Here are some points:
[ 47 -47 -24   9  10   7  -9  38   6 -21  49  24]
[  5  26   3  31  -8 -17 -13  59   5 -18  19  25]
[ 14  -1  -8  38   0 -23  -8  47   6 -25  24  27]
[  0  76   3  81 -47 -68 -13 103 -17 -68  12  41]
[ -2  32  -6  78  -9 -66 -15  75  34 -27   2  55]
[ 36 -21 -14  17  26  -7 -13  57   1 -20  46  20]
[  3  17   7  56   4 -31 -26  76  33  -2  27  42]
[ 51  17 -28  32 -38 -25  -4  94 -47 -84  63  23]
[-19  96  20  89 -31 -69 -15  99  11 -35  -9  41]
[ -46    3   28  -71   21   57   15 -111    3   71  -50  -13]
[-23 -10   0 -29   8  13  15 -76   6  30 -40 -21]
[-34  39   5   9 -17 -18  12 -28  -6   1 -47  -7]
[ 26   5 -13  16 -23 -11   2  44 -25 -44  21  10]
[-10  64   4  79 -27 -73 -11  86  21 -35  -8  48]
[-12  52  16  71  -6 -44 -22  85  26 -14   9  44]
[ 41   5 -23  32 -29 -30   1  77 -32 -70  45  25]
[ 19   5 -16  18 -16 -23  -1  43 -16 -38  28  13]
[ 11  19 -11  31 -29 -32   9  32 -12 -42  -7  16]
[ -4  74   1  81 -44 -76  -4  88  -6 -66  -3  42]
[  4 -19   0 -27  13  24   4 -28   3  23   4 -21]
[   2   71   -2   75  -39  -65 -127  106  -15  -64   16   42]
[-25  50  12  14 -13 -21   1   5   1   1 -36  -2]
[  -3  -67   11  -85   51   51    5 -108   11   80   -8  -55]
[ -8 -26   7 -35  20  34   1 -43   0  35  -3 -25]
[ -2 -18   1 -27  16  25  -3 -23   4  21  -1 -10]
[  2  13   4  34   4 -14 -17  44  18   2  18  23]
[ 14 -20 -11  27   8 -13 -13  46  23  -6  30  32]
[ 24 -76 -16 -53  34  51   1 -46   4  24  28 -19]
[ 27 -12  -5  22   1 -12 -20  59  13 -21  39  26]
[-35 -10  14 -41  17  29   9 -96   4  52 -50 -35]
[ -49  -28   26  -70   36   53   15 -127   18   91  -62  -52]
[ -12  -66   11  -93   49   83    5 -113   16   80  -10  -55]
[ -46  -10   13  -47   18   26   17 -109   18   62  -64  -38]
[ -49  -49   24  -95   48   73   19 -127   30  110  -67  -63]
[-22  47  11  23 -12 -14  -1  26  -9  -7  -6   3]
[ -9  76   2  65 -42 -62   4  59 -18 -60 -14  28]
[  8 -61   5 -67  38  66   0 -51  12  56  16 -30]
[ 17   4 -18  34 -22 -33   1  47  -6 -47  19  28]
[ -5  51   3  52 -20 -41  -8  60   4 -29   3  23]
[ 22  -7 -17   0 -13  -6   3  21 -22 -29  18   6]
[  6   0 -24   9 -16 -35  18 -18 -16 -34  -9  12]
[-25 -28  12 -54  28  41   7 -86  20  62 -32 -35]
[  1 -81   9 -93  46  85   4 -90   1  77   5 -50]
[-17  60  -3  49 -42 -52  14  40 -16 -48 -22  17]
[ -4  78  -9  83 -50 -72   0  95 -14 -70  -7  44]
[ 13 -24  -5 -27   7  20   2 -16  -7   9  11 -11]
[-14  70  11  89 -22 -73 -14  88  21 -38  -4  47]
[ -14  -53   15  -72   45   70    6 -105   14   83  -19  -45]
[ 44 -37 -29  30  -9 -27  -6  55   6 -45  50  41]
[-10  18  15  30   4  -9  -8  31  18   5   2  15]
[ 42 -29 -23  16  -5 -12   1  48  -9 -44  45  27]
[-28  50  21  15 -10  -4   2  12  -3  12 -11 -10]
[ -4  -1 -11   1 -16 -11  15 -20 -16 -98 -25   0]
[  -4  -77    3  -66   43   70   11 -113   16   68  -15  -35]
[ 25 -17  -7  29  11 -12 -14  46  23  -4  38  34]
[-11  23   9  34   2 -11 -12  38  18   8  -4  14]
[ 16  10 -16  24 -20 -19  -5  -8 -16 -41  25  18]
[ 27  40 -24  44 -54 -51   7  21 -46 -89  29  31]
[ -5 -64  16 -90  51  82  11 -99   9  80  -5 -50]
[ 11   3 -13  28 -13 -24 -11  50   5 -26  20  23]
[-14 -17  14 -54  21  50   9 -71  -7  45 -21 -43]
[ 10  24 -11  36 -22 -32   2  39 -10 -37   2  20]
[  -9  -64   14  -96   51   82    4 -108    6   85   -7  -58]
[ -47  -13   25  -60   34   44   18 -118   20   77  -62  -52]
[ 22 -14 -18   1  -9  -9   3  15 -16 -30  22   7]
[ 24  -9 -18  28 -11 -24  -6  41  -5 -32  32  31]
[ 44 -48 -26  20   4 -18 -12  43  19 -29  47  42]
[ 36   6 -25  41 -33 -44   0  76 -24 -77  38  27]
[-37  50  24  14 -10 -11   3 -10  -1   7 -37 -10]
[-34  45  11  10 -16 -15   9 -16  -1   5 -44 -10]
[  9  14  -6  30 -16 -25  -2  39   7 -19   8  20]
[ 26  -4 -16  16 -22 -10  -1  44 -19 -38  27  15]
[ 28 -11 -20  29 -10 -20  -9  58  -3 -35  46  27]
[ 14 -25  -3 -31  18  30   4 -20 -10  13  13 -19]
[ 27 -21 -10  32  -2 -19  -8  37  14 -19  30  28]
[ -2  79  -5  86 -42 -84  -9 106  -9 -68  -9  47]
[-21  44   6  33 -23 -37   8  16  -9 -28 -24  10]
[  6 -18  -3 -10   5   7 -12 -15  -1   4   6  -8]
[ 32  -2 -16   9 -14 -14  -4  54 -18 -41  34  16]
[ 43 -25 -23  13 -10 -19  -2  49 -11 -44  43  25]
[ -5  62   0  59 -42 -56  -1  70  -8 -52  -5  35]
[ -26  -35   24  -79   37   76    3 -112   11   80  -28  -58]
[ 37 -31 -20  16  -1 -10 -10  55  -3 -34  47  24]
[ -4 -16   8 -28  16  27  -4 -31   8  32  -3 -15]
[ 24 -10  -9  24  -1 -12 -16  61   7 -20  36  24]
[ -49   -4   28  -69   34   59   14 -112    6   81  -49  -59]
[ -6  90  -5  91 -51 -85  48 104 -11 -73  -3  52]
[-35 -18  17 -41  29  32  16 -93  16  64 -47 -27]
[ 19  -2  -9  12 -16 -11   2  15 -11 -24   7   8]
[ 40 -39 -29  15   1  -5  -8  40  -4 -29  47  23]
[ 25  36 -19  49 -38 -42   0  86 -27 -72  30  29]
[ -24  -37   18  -81   44   81    6 -103    2   84  -24  -60]
[-24  -5  -1 -22   7  11  15 -51  -5  18 -28 -24]
[ -39   -4   33  -80   27   69   17 -106   -8   72  -44  -71]
[ 25  -7 -11  19   4  -2 -12  54   2 -17  37  20]
[ -15  -65   19  -91   46   86   10 -114   10   89  -12  -57]
[ -3  85  -5  92 -46 -82  -2 109  -9 -75  -4  46]
[ 33 -24 -17  17  -2 -10  -8  47  -3 -30  40  20]
[-13  42  10  52  -9 -36 -15  64  17 -15   0  28]
[-28  41  28  18 -18 -25   8  -9 -13  -8 -36   0]
[  8 -26   3 -21  14  25  -7  -3   6  23  15 -12]
[ -13  -58   20  -94   44   94    8 -115    7   88  -14  -64]
[ 31 -22 -17  19  -4 -11 -11  52   2 -22  47  27]
[ -43  -24   29  -77   39   65   13 -118   14   90  -44  -49]
[-23 -15   9 -37  13  20   6 -62   8  38 -33 -25]
[-14 -10  -1 -19  -1   7  15 -41  -1   9 -29  -9]
[ -8  78  -3  83 -44 -78  -4  91  -9 -65  -6  41]
[-32 -17  22 -61  34  44   7 -95  13  71 -39 -37]
[ -9 -11 -14 -19 -11 -10  20 -54 -17 -11 -30 -10]
[ 27  -8 -20  18 -13 -24  -1  44 -11 -45  32  24]
Then 12 other points, each followed by its number:
[ -49  -14   27  -62   31   49   14 -123   22   84  -64  -49] 0
[-13  45   5  27 -21 -30  -2  24  -4 -19 -20   7] 1
[-23  33  13  19  -3 -11  -4  15  15  14 -12  12] 2
[  5  23 -13  27 -27 -40   7  14 -15 -41  -5  14] 3
[-10 -14 -10 -31  -5   5  22 -73 -15  -3 -32 -20] 4
[ -6  59   1  77 -32 -67  -9  88   6 -52   2  48] 5
[-13  44  15  23 -11 -18 -33  35   0  -5   1   7] 6
[-21  38  -1   7 -16 -19  14 -27 -12  -9 -39  -8] 7
[  3  30   6  41 -10 -33 -12  63   7 -21  10  21] 8
[ 39   0 -27  32 -33 -24  -1  76 -32 -72  51  25] 9
[ 34 -16 -22  24 -12 -18  -2  38  -3 -42  31  24] 10
[-46 -13  19 -50  20  34  15 -52  14  62 -57 -43] 11
Which three of these numbered points are nearest to each point below, ignoring the 3 directions in which the first points spread most? Their numbers follow each, nearest first.
[  0  36   7  37 -12 -33  -8  60   5 -25   8  21] > 8 1 2
[ -9  -8 -14 -18 -13 -12  18 -49 -15 -17 -28  -8] > 4 3 0
[-29 -31  18 -65  35  66   9 -97  17  76 -30 -41] > 2 5 1
[ -32  -36   20  -85   43   73    9 -124   12   86  -42  -59] > 1 8 7
[-19  -4   7 -24  13   9   5 -56   2  31 -28 -14] > 3 7 4
[-28  -2   5 -33   6  11  13 -72  -4  31 -45 -27] > 3 4 7
[  8  -5  -4  29   4 -20 -14  50  19 -11  25  29] > 5 0 10
[ 27 -24 -20  28   5 -24  -9  46   5  -3  55  32] > 3 7 5
[ 34  -3 -12  17 -19 -14  -2  60 -23   7  44  64] > 2 9 5
[  3  31  -8   8 -28  -7  11  19 -33 -39   4 -10] > 9 8 6
[ -2  67  -3  94 -37 -70  -7  88   5 -58  -3  47] > 10 0 5
[ -7   0  -6  -6 -17  -9  19 -31  -8 -15 -20  -7] > 0 10 5
[  8  22   1  20  -8 -14 -37  54 -10 -21  22  12] > 6 9 1
[ 40 -35 -24   4   3   4  -8  39  -4 -23  49  20] > 2 1 7
[ -39  -38   24  -76   42   64    9 -114   21   84  -40  -48] > 5 0 10
[ 24 -11 -22  25 -11 -32  -4  39  -5 -35  28  26] > 3 4 0
[ -8  -3   1 -21   5   3  11 -46  -1  11 -20  -8] > 3 0 10
[-24 -14  15 -32  15  21   7 -71  12  42 -37 -25] > 0 10 3
[ -23  -54   -8  -69   26   41   23 -126    2   52  -41  -43] > 4 3 0
[-17  -2   0 -28  11  12  11 -53  -3  21 -28 -19] > 7 3 5
[-39  51  16   5  -9 -14   8 -25  -2  12 -51 -14] > 1 8 7
[  5  12 -18  22 -19 -35   8   7  -9 -39  -7  20] > 4 0 3
[ 13  31  -4  30 -22 -16  -3  63 -26 -41  27   9] > 9 6 8
[ 42 -48 -23  11   4  -3  -8  44   0 -31  54  28] > 5 0 10
[ -36  -28   21  -65   36   54    4 -115   20   81  -49  -45] > 0 10 3
[ 18   7 -16  10 -24 -15   5  19 -24 -40   9  10] > 1 2 8
[ -1  42  -1  72 -22 -65 -14  92   5 -47   9  51] > 5 0 3
[-23 -38  25 -86  37  85   7 -99   3  79 -21 -62] > 9 8 6
[  7  20  -2  12 -15  -3  -3  45 -13 -26  20   7] > 9 8 1
[ -7  -7 -16  -9  -4  31  16 -39  -7  -5 -28  -6] > 10 0 7
[ -23  -55   24  -94   48   85   12 -119   12   85  -25  -67] > 8 1 9
[ -28  -35   20  -61   40   37    7 -112   18   80  -34  -48] > 3 4 0
[-28 -12   4 -32  13  10  10 -75   7  35 -44 -23] > 4 3 0
[  0 -86   8 -93  51  87   6 -30  19  79  -1 -46] > 11 9 8
[ -7 -11 -15  -4  -7 -11  13 -35  -1  -8 -22  -1] > 4 0 3
[  2 -56 -16 -56  20  29  17 -94  -2  26 -16 -23] > 4 3 0
[-21  89  23  84 -24 -65 -15  98  15 -23  -7  37] > 8 9 1
[ -7  23  -7  31 -22 -32   2  15  -4 -30  -9  15] > 0 10 3
[-50 -14  29 -66  32  53  17 -75  18  89 -61 -49] > 11 8 9
[-16 -26   7 -35  18  26   3 -63  16  40 -25 -25] > 0 10 4
[ -50   -6   31  -64   25   46   15 -123    9   86  -66  -52] > 3 7 5
[ -4  76   1  83 -43 -79  -3 105 -13 -73   1  44] > 8 1 2
[   1  -68    7  -83   49   78    0 -109    7   74   -1  -42] > 7 2 1
[ -6 -22 -13 -32  -1   1  25 -78  -9  -1 -31 -21] > 4 3 0
[ -8  -8  -3 -18  -2  -1  12 -45   2  15 -23 -13] > 3 4 0
[ -1  62  -4  75 -36 -60  -2  92   4 -49   5  42] > 2 5 8
[-22 -19  15 -36  19  21   5 -53   9  32 -20 -20] > 5 0 10
[ -2 -65 -15 -50  25  34  15 -99  12  37 -22 -24] > 4 0 3
[ 44  19 -28  23 -39 -23 -49  89 -40 -79  55  14] > 6 9 1
[-14  84   8  92 -39 -81 -13 109   4 -59  -1  47] > 8 1 2
[ 10  19 -14  25 -21 -30   0  27 -12 -37   2  15] > 7 3 1
[ 21  -6 -17  -2 -12  -8   3  14 -21 -29  19   4] > 1 8 2
[ 13 -66   4 -60  34  62   0 -56  12  55  20 -26] > 2 1 8
[-36  49  12  13 -18 -18   1  -4  -4   4 -39  -4] > 1 2 8
[ 23   6 -17  17 -21  -9 -75  42 -24 -39  27   8] > 6 1 9
[  9  15   1  39  -2 -28 -16  56  14 -16  17  31] > 5 10 0
[ 26 -20 -16  24   2 -14 -16  58  12 -19  43  30] > 5 0 2
[ 43 -30 -23  15  -2  -8  -2  36  -6 -32  42  24] > 10 0 7
[ -5  14 -12  10 -25 -25  13  -8 -15   2 -24   6] > 3 7 4
[ -50  -51   20  -92   47   71   19 -127   17  111  -76  -68] > 11 5 7
[-11 -29  10 -49  24  45   1 -68   6  55 -15 -31] > 1 2 7
[ 35 -15 -17  19  -5  -7 -10  54  -6 -31  48  24] > 2 1 8
[-25 -37  18 -65  37  55   7 -93  14  72 -30 -39] > 5 2 7
[ 30  17 -15  35 -26 -23  -9  95 -23 -59  48  26] > 9 8 6
[ -4  17   2  13  -3  16   0  11   2  -8 -13  17] > 2 5 1
[ 55  -1 -36  42 -31 -31  -7 104 -33 -85  71  35] > 9 8 1
[ -7  73  -2  67 -44 -71  -3  74 -16 -61 -14  31] > 1 8 7
[ 53  -3 -28  21 -36 -13   4  87 -45 -78  66  18] > 9 6 8
[  3   3  -3  66   0 -51 -21  62  42 -11  14  57] > 4 0 10
[-39  52  19   8 -17 -15   9 -30  -4  14 -57 -13] > 1 7 8
[ -38  -65   16 -103   59   80   21 -127   25  111  -60  -64] > 11 5 0
[ -37  -24   29  -93   34   78  -10 -111    5   83  -40  -60] > 6 9 1
[ 11   7   4  32   3 -14 -62  47  17   0  18  31] > 6 1 7
[-18 -27   7 -38  24  29   4 -66  17  46 -23 -20] > 0 4 10
[ -5  45   6  64 -16 -46 -11  71   9 -31   2  39] > 5 10 2
[  0  23   7  37  -6 -25  -5  57   9 -21  10  22] > 8 2 5
[ -5 -15  -9  -9  -8 -10   8 -38  -3   1 -26  -5] > 4 3 0
[-42  14  12 -45  21  32  13 -97   7  50 -55 -29] > 7 10 0
[ -5  36  19  68   1 -41 -28  83  35   1  14  48] > 5 10 0
[ -40  -17   22  -50   24   41    9 -106   17   68  -54  -39] > 0 10 4
[ -32  -27   26  -81   37   77   10 -104    2   84  -28  -60] > 9 8 1
[ 29 -11 -25  11 -13 -12  -3  33 -20 -43  30  13] > 1 7 8
[ -5  39   4  44 -20 -38 -12  55  10 -18  -2  26] > 1 2 5
[-40 -13  21 -45  29  37  10 -98  20  66 -46 -35] > 0 10 3
[ -2  11 -16   9 -19 -25  11  -8 -15 -24 -15   5] > 3 4 0
[ 32 -34 -12  -5   2   7  -1  27  -9 -16  36   4] > 8 1 9
[ 16  -5  -4  27   0 -15 -11  53  18 -13  26  32] > 5 10 0
[-30 -30  13 -47  31  39  10 -97  17  71 -32 -36] > 3 0 4
[ 56  56 -32  35 -18 -21 -13  82 -18 -68  65  33] > 6 9 1
[ -6  14  -1   5 -11 -18   6  -9   2  -8 -23   1] > 0 10 3
[ 20  -4 -20   9 -18 -17   3  34 -22 -42  31  16] > 2 1 8
[ 24 -72 -12 -50  34  51   2 -35   6  32  34 -16] > 2 5 8
[-16 -21   5 -36  15  32   8 -58  -1  36 -12 -25] > 2 5 1
[ 22  -5 -19  17 -11 -18   0  33 -10 -40  23  24] > 5 7 10
[ -6  75  -2  70 -48 -71   0  77 -15 -67  -6  43] > 2 5 1
[ 21  -4 -14  33   0 -14 -12  52  14 -24  30  30] > 10 0 5
[ -6  43  -1  48 -22 -35  -5  58  25 -29  -7  23] > 10 0 5
[-24  38   5  10 -15 -20   9 -25  -9  -7 -44  -7] > 7 3 0
[ 36  -6 -20  24 -12 -21  -1  62 -16 -50  43  22] > 8 1 2
[ -4 -23  10 -31  19  31   2 -28   6  33  -3 -18] > 8 1 2
[ -5   1 -20  -1 -19 -23  14 -28 -15 -26 -30   0] > 4 0 3
[  5  -9 -11 -13  -3   3   5 -21 -13  -6  -2  -8] > 7 1 3
[-23  43   6  14 -20 -27  15 -15 -13 -10 -40   0] > 7 3 5
[ 52 -34 -32  28 -12 -26  -6  63  -2 -53  57  42] > 0 10 4
[ 29 -21 -13   4  -7  -5  -3  34 -12 -23 -22  13] > 11 1 10
[-22  46   2  24 -21 -28 -34   9  -8 -16 -35   5] > 6 1 7
[ -4 -11   3 -13   8   9   4 -25  -3   8 -10  -6] > 5 10 0
[ 50   3 -32  39 -33 -32  -7 108 -34 -87  65  36] > 9 8 1
[ -3  20  -2  24 -21 -27   7   0  -4 -25 -20  11] > 0 10 4
[ -2 -16   9 -23  13  25   1 -25   3  22 -62 -19] > 11 1 10
[ -32  -26   26  -75   40   66   11 -111   10   86  -42  -16] > 2 5 10
[-11  42   4  52 -20 -42  -6  65   2 -27   2  32] > 2 5 8
[ 25  -6 -13  14 -18 -14  -2  29 -11 -38  23  13] > 1 8 5
[-17  -5   0 -20  -2   2  11 -45  -4  12 -24 -12] > 3 0 5
[ 24  -1 -21  32 -16 -29  -8  49 -10 -40 113  30] > 2 9 6
[-50 117  38  69 -30 -50 -12  67   9  -3 -41  19] > 9 8 1
[  0 -66  -2 -62  37  54  11 -55  15  52 -14 -32] > 11 5 10
[ 46 -14 -29  37 -16 -37  -7  70  -5 -60  43  43] > 0 10 4
[ -9  66   4  91 -26 -73 -10  99  11 -48   4  53] > 5 10 0
[-30  -9  13 -36  18  22  10 -78  10  53 -43 -26] > 3 0 4
[-16  60  -3  54 -33 -47  -1  53 -10 -45 -11  26] > 2 1 5
[ 17 -26 -12  -6   4  11  -3   4  -2   0  25   2] > 2 1 7
[-29  -5  18 -35   9  19  12 -85   7  40 -46 -25] > 0 3 4
[-11  -4  -2 -16  -1  -2 -42 -42   1  11 -25 -13] > 6 4 3
[ 36 -43 -18  -4   9  13 -11  28   6 -11  51  11] > 2 1 5
[ 21 -61  -8 -49  34  52  -5 -37  11  45  20 -22] > 1 7 8
[ 12  14 -18  32 -28 -35   2  38 -13 -46   4  23] > 0 10 5
[ -39  -23   20  -60   30   50   10 -109   18   78  -47  -44] > 0 10 3
[ 19  20 -14  30 -21 -37   0  37 -13 -40   6  19] > 7 3 1
[ -2  39  10  11 -13  -9  -9 127 -12 -20   8   3] > 11 9 8
[-18 -46  15 -63  39  54   6 -96  20  78 -20 -38] > 3 0 10
[-12 -25   3 -25  13  16   4 -33  10  27  -7 -12] > 5 0 3
[-19  51   3  35 -23 -36   8  15  -9 -18 -29   9] > 7 1 5
[-15  42   3  21 -19 -21   1  54  -4  -9 -19   3] > 11 9 8
[-19 -11 -10 -17   0  -3  11 -61  -2  15 -34 -16] > 4 3 0
[-12  37  74 -88  48  79   6 -68  11  90 -19 -55] > 6 9 8
[ -8  42   6  48 -12 -35 -13  52  15 -13   3  26] > 2 7 5
[  8  20   9  60  11 -28 -32  77  46   1  26  41] > 10 0 5
[-28  -9  11 -36  20  30  12 -76  17  46 -41 -28] > 10 0 5
[  7   7  -2  32  -4 -18 -12  59  14 -12  25  25] > 2 5 8
[ 38 -46 -33  36  -2 -24 -11  47  12 -38  45  43] > 4 0 10
[-18  11  -3   0  -6 -17  15 -39  -4  34 -33  -3] > 3 4 7
[ -37  -20   23  -72   34   57   15 -120   23   82  -51  -49] > 10 0 5
[-24  -6   8 -30  10  16  14 -66   3  35 -40 -21] > 0 10 3
[ -43  -16   28  -57   30   43   14 -116   14   71  -58  -42] > 0 10 5
[ 21  -5 -11  21  -9 -16 -11  55  -2 -33  38  24] > 2 8 1
[ 33 -13 -24  22 -12 -20  -8  51 -16 -43 -16  24] > 11 7 10
[ 18  40  -5  28 -35 -26  -7  71 -37 -58  29   9] > 6 9 8
[ -1  40   7  24 -16 -10  -7  58 -13 -19  12   2] > 9 6 8
[ 20 -29 -13  -9   4  10  -2   6  -7  -6 -35   6] > 11 10 0
[-10  47   8  45 -23 -43  -1  54   0 -29   1  19] > 8 2 1
[-11 -19 -13 -23  -6  -4  23 -61 -12   3 -36 -14] > 4 3 0
[-25  47   9  23 -13 -24  -2  12  -2  -4 -26   6] > 1 2 8
[-20  -2   5 -26   7  11  12 -66   3  29 -40 -25] > 3 0 10
[-104   56   16   68   -5  -43  -21   92   30  -17    6   36] > 11 9 2
[  6 -67  -5 -69  43  61   7 -80  13  63   5 -31] > 7 10 3
[ -45  -12   28  -74   30   63   12 -117   10   84  -55  -54] > 1 2 8
[ 29  -8 -18  -4 -17   8   5  28 -33 -41  31  -6] > 9 8 1
[ -28  -40   23  -70   44   63   10 -120   19   84  -43  -47] > 10 0 5
[ -7  -4  -2 -16   0  -4  13 -35  -4   7 -21  -3] > 3 4 0
[-22 -16  14 -45  25  38  10 -79  13  55 -32 -30] > 10 7 0
[-23  55  15  23 -17 -26   4  21  -7 -15 -25   1] > 8 9 1
[ 20   4 -10   6 -14   0   0  43 -13 -30  33   6] > 9 8 1
[ -21  -41   23  -91   44   87   10 -101   -2   79  -15  -61] > 9 8 6
[-18  -6   3 -18   0   6  16 -47  -3  14 -33 -14] > 0 10 5
[  5  29  10  20 -11  -4  -8  43  -8 -13  16   5] > 9 8 6
[ 38  17 -24  28 -42 -27   3  88 -43 -90  48  19] > 9 6 8
[ 26 -82 -13 -56  31  48  -2 -52  12  39  27 -14] > 0 3 10
[ -51    6   30  -58   20   44   11 -112    4   75  -59  -54] > 1 8 2
[  7 -39   4  41  46  -7 -34  40  76  39  27  47] > 4 0 10
[ -8 -56  16 -93  45  92   7 -98   1  82   3 -64] > 9 8 6
[  0  33  -2  23 -16 -14  -8  42 -15 -25  13   4] > 9 6 8
[ 64 -14 -32  24 -35 -18  -5 101 -44 -87  76  24] > 9 6 8
[-16  43  15  15  -6  -2  -4  23  -5  -4  -3   3] > 9 8 6
[-26 -11   6 -28  21   9   9 -72   8  29 -36 -17] > 4 3 0
[ 32 -20 -18   8  -9  -7  -4  31 -15 -34  30   9] > 1 8 7
[ -5 -20   1 -36   8  32   6 -40 -18  23   4 -25] > 9 8 1
[ -1  34   4  38  -9 -32  -7  59   8 -21   4  21] > 8 1 2
[ 26  30  -5  52 -18 -27 -17 100  -5 -42  45  34] > 9 8 1
[ -5   3 -17   8 -21 -29  17 -17 -15 -26 -19  12] > 4 3 0
[ 20 -39 -17  50  22 -22 -22  46  50   5  29  53] > 4 0 10
[ -8  23 -13  20 -16 -26   9   6 -13 -24 -14  13] > 7 3 5
[ 32  -5 -19   8 -21  -9   3  44 -31 -50  39   3] > 9 8 1
[ 36 -37 -22   8  -3  -7  -8  37   4 -25  40  23] > 0 5 10
[ 15  19 -15  26 -22 -35  12  31 -15 -39  -4  16] > 7 10 3
[-17  -6   1 -23   8  13  13 -54   5  26 -21 -24] > 3 7 0
[-31  -7   8 -36  13  22  15 -75   9  46 -42 -26] > 0 10 3
[ 10 -70  -4 -75  41  64   1 -79   5  55   6 -31] > 7 1 5
[ 20  35  -9  45 -21 -33 -11  92 -17 -50  40  24] > 9 8 6
[ 59 -26 -29   0 -18   4  -1  71 -41 -62  72  10] > 9 6 8
[-11   7  -8  -9  -8 -17  17 -32  -7   8 -27  -1] > 3 4 0
[  1 -74   8 -91  49  83   1 -97  12  76   0 -45] > 1 2 8
[  5  37   3  28 -16 -14 -11  71  -9 -25  30   9] > 9 6 8
[  9   8  -8  67   4 -56 -15  61  41 -22  11  51] > 4 0 10
[  6  13  -1  25  -7 -27  -5  35   0 -19  11  25] > 5 2 3
[-14 -34  13 -52  35  47  10 -85  20  62 -26 -29] > 10 0 5
[ -23  -43   14  -71   43   61    2 -102   13   76  -22  -44] > 7 1 5
[  2 -14 -17 -13 -10  -9  19 -51  -9 -16 -27 -14] > 4 0 3
[-36  -4   7 -43   7  17  18 -90  -2  37 -56 -38] > 3 4 0
[-12  43   9  30 -17 -28   2  36   1 -20  -9  13] > 8 2 1
[-12  60   0  57 -36 -56  -2  53 -13 -52 -19  23] > 1 8 7
[  2  16  10  82  10 -24 -23  85  44   5  25  42] > 10 0 5
[  2  33  13  19  -9  -4  -7  50 -13 -10  16   3] > 9 6 8
[ 51 -17 -24  -1 -15   1   3  58 -39 -56  59   7] > 9 8 6
[-23 -35  26 -76  37  76   8 -88   8  72 -10 -56] > 9 8 1
[ 16  -9  10   4  13  23 -17  45  13   9  37   5] > 9 8 1
[ -46  -27   21  -75   39   61    9 -127   17   89  -56  -55] > 7 0 3
[-26 -11  15 -36  22  21  13 -77  12  48 -43 -29] > 0 3 10
[ -27  -35   22  -78   34   76    8 -104    5   85  -29  -57] > 9 1 8
[ 43 -26 -27  37 -15 -31  -1  57  -5 -52  46  39] > 0 10 4
[ 54   5 -31  36 -34 -33  -2 108 -40 -90  67  33] > 9 8 1
[  5  24   7  22  -9 -10  -4  54  -4 -22  24   9] > 9 8 1
[  6  25   1  45 -14 -29  -8  61   7 -26  15  30] > 2 5 8
[-22  42   4  19 -23 -33  13  -7  -8 -20 -39   3] > 0 10 5
[  6  15 -18  26 -22 -37   7  28 -16 -44   4  18] > 3 5 7
[  3  21   7  33  -6 -18 -13  51   5 -16  15  15] > 8 9 1
[ -7  -4 -11 -11 -10  -7  13 -44  -8 -13 -32  -7] > 4 0 10
[ 35 -41 -10  26  -4 -13  -8  58   3 -27  46  27] > 5 0 10
[-45 109  39  70 -20 -47 -20  79  15  -4 -30  20] > 9 8 6
[ -5  89   4  95 -41 -80  -7 110  -5 -62   2  45] > 8 1 2
[ -2 -27   2  20  26  29  -1 -31  -2  20 -55 -17] > 10 0 4
[ 25  -1 -15  31 -13   3  -3  48   2 -39  27  28] > 2 10 5
[  9 -21  -1 -25  11  16   3 -22  -7   5   9 -18] > 8 1 2
[ 34 -10 -14  28  -9 -17 -12  55  -2 -27  45  29] > 2 1 7
[ -45  -17   27  -62   41   55   11 -120   14   84  -54  -53] > 7 10 5
[ -1  32  11  17  -8  -4  -6  40 -12 -16  13   2] > 9 6 8
[-48 115  44  71 -17 -42 -15  78  12   0 -24  22] > 9 8 6
[-31 -23  14 -55  25  43  11 -98  15  68 -48 -40] > 0 10 3
[ 21 -74 -10 -57  38  55   0 -49   9  37  25 -16] > 5 10 2
[ -2  11 -17  11 -25 -27  11  -7 -14 -26 -12   7] > 3 4 0
[ 36 -27 -17  19  -2 -14  -9  50   1 -31  40  31] > 5 0 10
[ 29 -27 -16  24 -11 -23  -7  53  -9 -40  38  22] > 5 0 3
[ 21 -34 -13 -13   6  20  -1   7  -5  -4  28   2] > 2 1 8
[  0  32   8  20 -11  -9  -9  44  -9 -11  15  -1] > 9 6 8
[ 10 -20  -8 -24   0  23   5 -17 -12  -2   4 -12] > 1 8 9
[ -5  77  -4  71 -50 -70  -5  80 -20 -66  -8  29] > 1 8 9
[ -7  37   8  62 -12 -47 -15  69  19 -26   4  42] > 5 0 10
[ 10  10 -14  37 -25 -33  -8  61 -10 -49  31  29] > 2 5 1
[ -6 -22   8 -30  19  22   1 -34  -1  25  -6 -24] > 8 1 5
[ -6  55   3  38 -28 -34 -11  69 -12 -34   8  16] > 9 6 8
[-10  41  13  27  -8 -13 -12  40  -7 -10   3   7] > 9 6 8
[-40  -7   9 -33  13  15  17 -85  13  44 -55 -28] > 4 0 3
[  0  43   4  43 -20 -41  -8  60   1 -30   5  21] > 8 1 2
[ 25 -23 -13 -12  -9   7   6  -4 -23 -15  17  -4] > 1 8 2
[ -26  -61    7  -75   39   57   16 -127   17   79  -46  -45] > 4 0 10
[-24 -35  14 -57  29  51  10 -85  10  63 -27 -34] > 5 2 10
[  6  42  -1  48 -24 -37 -10  66  -2 -32   7  25] > 1 8 9
[ -4 -61  12 -85  40  84   1 -86   9  72   3 -53] > 9 8 1
[ 33 -27 -18  16  -1 -13  -5  47  -4 -31  41  20] > 5 8 10
[-18  -8   2 -25   5  12   8 -48   5  25 -33 -18] > 0 10 3
[ -6  -4 -10  -7 -11 -12  19 -43  -9  -8 -27  -4] > 4 0 3
